In the rows, zero is written as 128.
Each path below is one point turned by a fixed rotation once a step. After each direction that follows a path, write how fast that rotation turns it, in degrees per step (0 if it stays still).
Each turn is a multiple of 5 degrees from 10 to 175, or 0.
Each row of a path follows its step; steps can be skipped.
Path 1:
step 0: [129 132 131 126 132 129 123 129 124 126 137 132 126 128 125 127 120 126
 130 132 128 125 131 136 127 137 122 129 133 134 127 127 123 135 133 136
 136 131 128 126 117 127 129 123 129 125 122 141 111 124]
step 2: [128 120 120 127 127 127 135 127 130 136 130 118 123 131 130 120 135 128
 135 121 138 139 128 129 126 124 114 120 134 128 132 124 123 128 134 128
 133 123 134 123 128 129 135 129 130 133 127 130 126 137]
step 3: [131 117 131 125 123 131 132 132 121 127 126 133 130 128 135 126 134 136
 123 129 120 128 129 133 132 116 122 123 128 136 135 126 131 129 139 126
 129 127 124 128 119 134 140 124 140 128 125 126 124 129]
step 5: [130 133 136 129 134 136 136 130 128 130 132 118 124 131 120 124 128 130
 128 127 128 129 131 137 120 125 126 123 131 124 133 130 141 135 130 126
 121 141 125 135 132 136 125 123 123 129 130 134 134 134]
step 6: [128 125 127 114 132 125 136 122 138 121 129 120 127 119 125 131 136 132
 118 133 134 121 122 131 128 129 127 130 137 131 131 124 129 131 135 123
 127 132 128 127 121 128 128 123 121 133 126 132 138 130]
step 7: [133 128 129 123 123 125 136 111 130 132 124 131 119 138 121 126 134 130
 119 125 129 120 124 124 139 126 126 133 131 125 124 132 128 131 128 122
 134 135 127 125 129 134 132 126 127 121 132 124 127 121]
step 8: [128 131 132 130 131 123 135 134 133 132 124 137 125 131 128 123 141 121
 131 128 128 117 134 126 122 122 128 139 129 121 130 127 129 126 121 128
 130 134 120 118 129 130 132 125 119 125 127 123 122 136]
step 9: [124 132 137 123 129 128 128 137 137 132 128 133 117 125 124 126 123 115
 129 128 126 116 127 134 127 126 128 131 133 139 122 130 128 135 126 142
 129 130 134 124 127 129 131 122 129 129 130 132 129 132]
step 10: [127 133 130 130 126 126 133 118 135 133 125 129 137 125 130 126 120 116
 130 134 124 125 127 126 127 123 129 123 139 130 124 138 124 126 133 128
 125 121 126 128 124 124 127 114 121 132 141 129 126 126]
step 11: [135 124 118 126 127 120 127 126 134 135 122 124 121 128 136 120 129 118
 134 121 135 135 126 126 126 124 129 123 136 131 128 127 133 129 124 123
 132 118 118 126 136 129 123 122 131 123 134 127 133 127]
step 12: [125 130 125 122 127 121 126 129 130 133 120 132 126 129 134 125 134 130
 129 125 121 131 124 131 124 125 135 131 122 135 134 128 135 129 132 134
 134 117 119 134 117 143 131 132 133 127 135 128 123 135]
step 13: [126 133 127 131 138 130 125 134 132 129 121 137 134 132 119 130 122 130
 132 138 124 124 124 128 127 126 140 125 136 129 132 130 127 132 129 130
 135 120 120 129 128 138 130 133 136 129 120 127 133 117]
[128 125 127 126 126 126 127 127 127 126 126 127 128 129 128 128 129 127
 126 126 130 130 127 125 131 128 126 128 127 129 130 130 128 127 126 125
 126 126 128 126 127 130 128 124 129 129 127 127 127 128] => 85
